The rows below fall into families. The same turns and mirrors carry the whole set onto itself and the rows of a family onto each other. For each named row, which other rows are in its family? Write them in the order they are listed.
These 32 rows form 8 families of 4 rows each.
daget: [ 14   2  18 -24  -6 -32  -4 -16  18 -25 -37  -1 -27]
bil: [-14  13   0 -12  49 -32   9  20 -21   0  -9  35 -70]
mivim: [  0  27  29  35  11 -12 -34  23 -55 -16   0  -9 -66]
Vimu: [-10   2  20  13  27 -48 -25  36 -30 -25  20 -29 -43]
kol: [ 17 -11  20 -25   4 -38   0 -14   5 -30 -32 -14 -29]
Nugo: [-27  38  22   8 -11 -36 -20  39 -38 -22  -5 -39 -54]
Dese: [  7  11   4 -37   0 -36  29 -12 -21 -41 -14   1 -10]
vuf: [  5  10  31 -20 -10 -37  -7  -5  17 -28 -43  -8 -33]
pivi: [ -4  18  25 -31  -1 -47  25   6 -29 -48 -20 -15 -20]
gutor: [  8  50 -17 -26 -26 -10 -12 -10  -7  -5  19  41 -55]
mek: [ 15 -14 -21  -1  30 -29 -18  -1 -14 -10  33   5 -21]
Pizer: [-21  26   7  -9  41 -31   5  24 -13   0 -16  41 -72]
zaf: [  8  -2  33 -21   0 -42  -4  -3   4 -33 -38 -20 -36]
tino: [ 19  25 -11  24   4  13 -32 -14 -26   4   8  37 -42]
Gab: [ 23   0  -2  24  25  -2 -25  -3 -58 -10  17   2 -51]
kefe: [ -2  33   9 -34 -16 -32  22 -10  -2 -36 -24  17  -8]
Gileb: [  0  26  17 -18   1 -38  -8  24 -58 -31  24 -22 -80]
zuva: [-24  63  -2   3 -35 -13 -24  14   6  -2 -12  14 -35]
lupor: [-13  39  28 -27 -17 -42  19   8 -10 -43 -31   1 -20]
bevi: [ 20  25 -17  -8   8   0 -36 -10 -65  -9  17  -4 -19]
lagu: [  9  18 -41 -12 -10  -3 -10 -19 -10   3  16  16 -19]
Kamaf: [-27  45  29  19  -5 -38 -36  40   8 -14  -2   4 -41]
lofef: [  2  37  12   1   5 -14 -41  16 -75 -20   7 -26 -35]
dib: [-15  19  -1 -12  43 -29   7  17 -14   3 -13  44 -69]
mumon: [-19  19   8 -10  46 -35   6  26 -22  -2 -13  32 -74]
zofa: [  8  56 -13  -5 -15   6 -44  -8 -38   0   3  21 -16]
Fome: [  6  -7 -17  -8  15 -26  -4   5 -53 -17  23 -36 -38]
rafus: [-16  67  22 -14 -30 -28 -19  26 -21 -19   4  12 -76]
zim: [ 24  10 -22 -31   4 -21  -1 -11 -45 -16  38   8 -58]
gali: [ -9  67  16   6 -18  -6 -49  18 -49 -11  -7  -2 -33]
ponet: [ -5  52  20  35 -10   2 -40  14 -24  -3 -10  26 -56]
neni: [ -3  30 -13   6  -2 -19 -31   2  24   1  12  38 -19]

Which other rows belong to the same family as mek? Vimu, Kamaf, neni
Which other rows belong to the same family as mivim? tino, Gab, ponet
Which other rows belong to the same family as lofef? bevi, zofa, gali
Which other rows belong to the same family as zuva? Nugo, lagu, Fome
Which other rows belong to the same family as lupor? Dese, pivi, kefe

The rows below fall into families. The same turns and mirrors carry the whole set onto itself and the rows of a family onto each other. For each named row, which other rows are in its family? Write them in the order they are listed.
These 27 rows form 9 families of 3 rows each.
pifa: [ 51  -7  -5  19  52 -27  18  -7 -45   6  27 -70  27 -11 -34  32  -3  -8
 -27 -23   8  -7  27 -42 -35 -21 -19   2]
Fisap: [ 22 -14 -37  36  48 -16  12  -7 -50  -6  49 -49   1  25  -1  24 -21 -19
 -35 -29   3  11 -19  -9 -31 -45 -35  24]
lobu: [  9  -3   3  30  51 -26  17 -31 -54  -1  40 -64 -10  -8 -11  15 -16 -42
 -38 -11  52 -27  29 -19 -33 -12 -14 -12]
dugi: [  2 -37  41 -37 -14  -4  20  12 -30 -39   4 -30  17   9  -7  47  19 -13
   8 -36  58 -11  -7 -27 -44  -6 -27 -16]
feb: [ 29  -7 -30  33  44 -48   7  24 -35 -31  45  -7 -22  -8  -8  22 -18 -32
 -37  -8  10   3  11   0 -45  -3 -11 -10]
Fezon: [ 19 -40  18  20 -24 -53 -32  -8 -23  -9  13 -45  19 -10 -17 -11 -52   3
   5 -27  24 -10 -22  22 -34 -47 -26  28]
Nad: [ 23  11 -45  29  66 -36  21 -18 -32 -21  31 -24 -20 -15 -15 -12 -21  -1
 -34 -37  24 -20  19 -19 -41 -33 -18  19]
vuzit: [ 37 -43  30  -1 -32 -14 -25  16 -50 -56  26 -16  -9 -30  11 -37 -11 -10
  -8 -52  51   5  -8   5 -48 -36 -36  15]
dod: [ 36 -23   2   8  -6 -33  12  12 -80 -32  36 -82 -24 -33 -12 -22 -11  -5
 -35 -25  14   5  34 -21 -51  -2 -12  25]
mozu: [ 51 -32  -5  -6 -19 -25  41  -3 -14 -11  22 -65  -5   0 -38  62  11  -2
  -2 -65  35   8 -25   0 -19 -34 -16  -2]
Bopup: [  6   9  44  -3   2 -38 -20   6 -37 -32   7 -15  14   8  18  17 -38 -26
  19 -33  46 -33  16  19 -34 -48 -53   4]
guzak: [  7 -11  25  29 -39 -22  -1  13 -41 -30  19 -42   5 -12   6 -24 -13 -23
  14 -65  47 -47  11  21 -56 -23 -50  42]
guvu: [ 30  10  25 -40 -11  14  29 -11  -9 -39  23 -35  -3  12  -3  21  19  10
 -31 -32  42   4  16 -40 -12 -40  -4 -10]
Gufi: [  4 -29 -10 -32 -12   4  39   1  22 -19  24 -45  -5  15  -1  41  24   5
 -15 -32  27   1 -11 -20 -60 -39 -17  17]
forus: [ 12 -36  32 -39  36   4  30 -26 -33 -27  13 -56 -26  -8   4  20  10  16
  -6 -65  -4 -12  -9  -1 -20 -18  -3  -2]
fufi: [ 15 -32   5 -44 -18 -36  18   4 -17 -17  24  -8 -26  14 -39  19  39   0
   7 -35  47  -4  -6  -5 -30   6  -3 -19]
ritom: [ 29 -34   0  14 -18 -30 -36   2 -51 -13   8 -16  37 -46 -17 -17 -26  -3
  -8 -48  20 -32  -7  24 -59 -13 -42  -4]
Bagas: [ 21 -13 -33  19  26 -19 -30 -11 -59  11  46 -29  -7 -14 -17  -1  -1  10
 -32 -25  53  10  21 -16 -80  14 -17 -14]
nal: [ 57   7   0  34  47 -13  -4 -35 -38 -26   9 -62 -25 -39 -13 -13 -20   9
 -33 -48   2   3   9 -11 -35 -11 -19  -7]
Gegob: [  4  -3   6 -21 -32  -2 -31   2  -2 -32  19 -40  16 -29  12 -32  -7 -14
   8 -35  25 -30  25 -15 -40 -48   0  -4]
domas: [ 54  -7 -33  11  51 -15  -3 -30 -56  -9  25 -43 -17   5   1   9 -10   9
 -13 -25   4 -26  37   2 -54  19 -13  25]
zege: [  5  -8 -10 -22 -10  -7  32  -6  -6 -38  28 -38 -29  34 -24  17  12   8
   8 -49  66   2 -12 -57 -21  -9 -19  24]
vubuv: [ 29  -6 -28  24 -46 -49 -15   8 -58 -21  -5   2   6   3   8   2 -17  28
   0 -38  40 -18  -6  26 -38 -11 -10  21]
Zam: [ 30 -25   0  30 -35 -16 -42  -7 -54 -27   7 -25  13  27   7  14 -30 -30
 -14 -55  55 -47  -9  13 -10 -34  -3   8]
rirud: [ 20 -32  -9   3 -35 -33 -12 -19 -42 -55   5 -12 -12 -10   9  -7 -53 -11
 -10 -61  54 -37 -23  15 -41 -27 -28  40]
vukot: [ -6  11  13   7  -7 -17  20  -1  -4 -22  25 -17 -23  12   6  45  17 -43
  14 -70  57 -10 -13 -36 -42   5  -9   0]
zinir: [ -7 -12  23  20 -10 -23  25  11  -8  15  18 -30 -22  20 -15  27  11  30
  -2 -54  39  11 -35 -37 -15  -8 -24  -2]

Which other rows belong to the same family as guvu? vuzit, nal
Which other rows belong to the same family as vukot? Fisap, vubuv
Which other rows belong to the same family as zinir? feb, Zam
Which other rows belong to the same family as Bopup? mozu, Bagas
Which other rows belong to the same family as guzak? Gufi, domas
Which other rows belong to the same family as ritom? pifa, dugi
Which other rows belong to the same family as dod? forus, Gegob

